(in the rows, 128 means zero)
Each named move below is a turn or a mirror, shown by a few rows before and after it. Which moves, in which order, take the first row of each later pair to the second? The first pair is answered.
D:
[ 95 131 148 116 128 138 139 156 110 128  97 141 132] => [120 146 154 130 119 133 147 170 116 127 116 151 127]
[143 138 115 109 140 129 126 142 126 137 137 127 125] => [134 133 114 104 144 132 122 138 123 137 130 123 125]
[141 141 145 138 123 121 148 161 113 129 125 124 139] => [111 123 137 120 134 129 137 145 106 129 100 111 143]
E:
[118 148 114 103 132 150 111 114 117 118 109 141 100] => [ 99 143 116 122 129 157 110 112 111 105 110 121 123]
[156 134 147 103 165 107 131 140 134 149 114 108 151] => [143 131 149 117 163 112 130 140 130 140 116  94 167]
[137 151 106 142  92 134 110 120 117 119 133 118 133] => [147 154 105 132  93 130 111 121 121 127 132 131 119]
F:
[110 103 125 145  98 135 104 100 113 118 138 126 118] => [105 100 132 125  99 134 107 108 110 129 122 142 105]
[124 102 159 163 127 130 129 117 127 122 133 121 130] => [119 101 165 155 125 132 127 117 123 127 122 130 119]
[ 86 101 157 119 117 135 135 167  97 129 118 141 112] => [ 96 101 151 109 130 132 145 183 102 129 128 136 126]
[111  93 127  90 139 135 130 106 121 143  94 122 106] => [123  91 121  80 152 132 140 121 126 143 105 119 122]
Pairs:
Each pair is two moves apart.
[114 129 118 102 126 147 138 162 104 116  96 155 119] => [140 141 114 113 128 141 149 179 114 110 126 153 133]
D then F
[107 143 154 139 103 114 131 154 103  93 126 138 140] => [ 97 129 142  94 122 115 121 138 103 112  96 147 116]
E then D
[137 115 137 151 119 119 125 108 133 115 137 125 128] => [127 112 142 144 116 121 122 104 129 119 122 133 117]
F then D
[121 150 131 114 132 144 156 191 114 129 140 118 163] => [112 156 128 162 110 150 135 153 112 110 152  95 165]
F then F
[ 97 146 135 154 131 146 142 192  95  94 154  78 215] => [189 183 123  80 124 113 129 171 124 165 134 189  68]
F then E
[154 146 147 132 114 114 140 141 118 127 117 182  88] => [105 109 129  84 151 127 130 127 110 133  81 152 111]
F then D
[157 146 132 119 125 125 139 146 119  93 150 107 145] => [172 154 131 116 117 120 131 130 124 103 147 125 113]
F then E
[138 107 103 117 150 122 116 102 142 123 126 100 142] => [161 128 115 150 125 117 117 101 146 118 147 114 128]
D then F
[128 115 110 165 120 131 118 112 102 119 105 118 120] => [128 114 117 146 120 128 121 119 100 130  91 135 104]
F then E
[156 100 142 160 117 116 120 100 140 118 139 139 111] => [139  88 136 138 128 121 110  87 135 126 119 135 105]
D then E
[ 97  75 160 136 132 130 113  80 133 126 101 114 129] => [136  82 150  86 155 116 129 106 149 153 103 149 105]
E then F
[ 85 100 170 145 121 132 142 135 109 117 111 113 167] => [116 123 182 170 101 124 150 146 115 114 133 132 154]
D then F
[129 147 135 154 112 129 128 142 116 118 135 133 132] => [125 138 124 113 129 129 119 128 118 138 109 146 106]
D then E
[ 99 112 114 136 135 143 102 121 118 128 150  89 134] => [139 123 104  99 148 129 106 129 132 153 153 123  98]
E then F
[143 125 119 117 148 119 145 163 131 126 144 120 165] => [128 131 120 168 117 127 121 117 124 108 147 102 156]
F then F
[124  83 162 161 112 132 146 132 130 109 168 125 158] => [107  84 176 159  96 135 135 115 121 116 142 144 127]
F then F
[102 151  91  83 156 146 109 132  97 125 130  98 151] => [122 158  83  80 160 141 109 130 106 128 141 101 144]
E then F
[107  85 194 135 123 120 155 152 116 129 115 142 147] => [131  95 193 122 124 111 159 158 124 142 119 164 124]
D then E
[107  99 180 158 112 108 130 139 109 125 104 174  97] => [109  93 180 138 128 106 144 161 111 129 103 176 110]
E then F
[124 135 172 152 111 131 155 142 131 137 123 132 139] => [143 138 167 137 120 125 159 150 138 145 128 142 131]
E then F
[137 155 122 132  84 151 124 150 104 146 114 138 157] => [146 155 120 124  88 148 126 155 107 150 116 143 154]
E then F
[ 92 127 116  89 148 129 122 135 116 135  83 120  99] => [ 88 121 112  94 162 132 133 150 118 123  98  98 137]
F then E
[123 176  82  90 174 145 115 145 128 141 139 127 120] => [129 187  94 136 158 147 125 159 126 118 167 112 148]
E then D
[123 146 118 185 103 124 111 113 117 106 130 108 117] => [145 147 107 137 116 114 108 108 125 135 113 141  72]
D then E
[119 107 159 150 123 122 139 140 118 113 139 123 162] => [164 120 145 120 136 108 145 148 135 134 148 151 132]
E then F
[126 116 130 166 134 146 154 152 129 107 144  90 144] => [173 133 116 135 143 132 155 152 146 130 154 123 104]
E then F
[174 158 116 153 109 114 111  76 148 130 160 146  81] => [113 139 134 192  98 135 108  76 124  96 150 100 135]
F then E
[106 143 164 209  71 135 124 118 116 109 130 131 128] => [162 154 155 134  96 115 140 147 135 154 121 193  72]
E then F
[120 120 112  97 146 142 106 106 128 142  87 139  90] => [145 119  97  82 174 137 126 137 142 140 116 125 126]
F then F
[132 168 126 120  88 133  99 104 109 150  95 159  54] => [ 63 137 138 160  99 156 115 131  89 103 103  85 163]
F then E
[ 96 132 154 123 105 126 104 107 109 115  96 169  93] => [129 141 157 100 119 116 129 150 118 124 110 190  97]
F then D
[163 105 115  93 164 110 131 133 152 138 142 124 144] => [155 102 108 115 159 115 121 112 151 126 150 103 156]
F then D
[120  70 103  93 166 118 103  54 141 140 105  96 127] => [123  69 104  82 173 116 108  63 143 142 104 100 126]
F then F
[ 79 109 148 146 102 123 122 108 117 107  96 116 137] => [ 86 104 153 100 122 118 140 142 119 125  83 139 133]
F then F
[103 119  98 116 148 137 155 119 119 130 123 132 134] => [134 141 104 148 130 129 161 129 127 123 154 140 131]
D then F
[ 97 182  68 114 132 161 101 140 108 123 120  85 146] => [142 201  68  98 129 147 109 154 122 142 130 123 109]
E then D
[ 89 152 128 114  92 134 112 150 108 134  83 147 109] => [112 170 137 140  78 128 122 166 113 126 109 152 114]
E then D
[142 123 129 142 152 107 142 141 143 125 141 124 160] => [127 128 137 174 124 113 123 107 136 117 132 119 143]
F then F
[104 141 142 102 166 128 151 166 138 108 114 139 117] => [110 150 148 125 157 127 156 175 139  99 129 135 128]
E then D
[111  78 126 128 135 141 107 111 128 116 140  80 144] => [173 103 123  98 135 121 116 126 147 147 150 134  88]
E then D
[ 60 103 154 169 108 112 129 112 114 112 146  72 164] => [170 149 151 126 105  78 147 144 147 159 169 165  74]
D then E
[178 104 114  92 164 100 142 144 155 156 133 169 102] => [143  78  90  85 189 112 128 118 153 146 124 122 135]
F then D
[111 152 142 164  98 130 129 148 115 106 136 129 121] => [109 149 150 139 102 128 134 162 113 120 118 149 108]
F then F
[124 118 112  97 124 129 121 112 128 135 118 135  96] => [154 133 115 109 119 122 134 133 136 134 142 145  99]
D then F
[141 100 136  86 162 129 140 137 133 142 139 118 155] => [160 108 126  93 160 125 136 127 142 142 154 118 146]
F then E
[102 129 111  92 142 140 115 128 125 152  97 121 116] => [154 165 128 144 113 127 139 162 136 137 150 137 123]
E then D
[157  79 188 168 105 112 143 101 157 123 140 147 163] => [165  84 191 152 103 109 140  98 157 136 127 169 136]
F then E
[161 175 109 120 131 117 133 153 138 139 142 151  99] => [ 91 147 113 156 130 140 123 137 117 105 132  89 162]
E then D
[113 152 135 130 114 148 119 131 121 116 119 144 135] => [118 151 135 115 124 146 127 145 124 121 120 147 138]
F then F
[ 81 134 142 136 136 143 119 113  97 125 115 120 131] => [129 162 155 148 124 128 142 149 108 128 146 152 119]
F then D
[145  82 140 135 137 110 124  86 140 123 141 129 127] => [137  81 144 138 132 112 122  85 136 123 135 129 125]
F then E
[115 119 163 123 121 131 148 166 104 144 112 128 124] => [130 121 156 116 129 128 155 175 110 146 122 127 131]
F then E
[ 95 133 127 111 141 133 124 100 106 122  99 143 120] => [ 90 127 128 105 151 133 133 115 106 120 103 134 139]
F then E
[179 131 148  76 135 125 135 186 145 145 112 199  90] => [123  84 111  39 184 144 119 158 141 137  88 133 142]
F then D
[167 104 138 131 154 128 164 153 144 136 153 118 165] => [167 109 133 160 141 129 152 128 145 125 163 105 165]
E then F
[137 120 185 182  96 114 162 158 115 110 147 144 142] => [ 76  74 160 105 135 129 132 113 103 136  75 132 123]
E then D
[158 119 136 120 137 111 138 137 157 140 155 140 120] => [124  95 123 102 155 122 125 117 150 138 133 114 135]
D then F
[142 140 134 120 149 102 119 184 112 141 119 150 124] => [126 125 119 112 169 106 115 177 112 136 119 124 148]
D then F
[131 127 111  91 138 143 124 144 148 141 119 142 121] => [150 136 107 108 137 140 131 151 155 134 145 134 133]
D then F
[111 113 134 109 137 155 135 142 119 136 115 143 112] => [113 121 143 144 123 156 142 154 116 119 138 130 136]
D then E
[ 95 107 135 157  93 125  89  73 106 128  88 136  75] => [ 61  88 149 146 107 132 105 104  93 121  72 123 114]
F then E
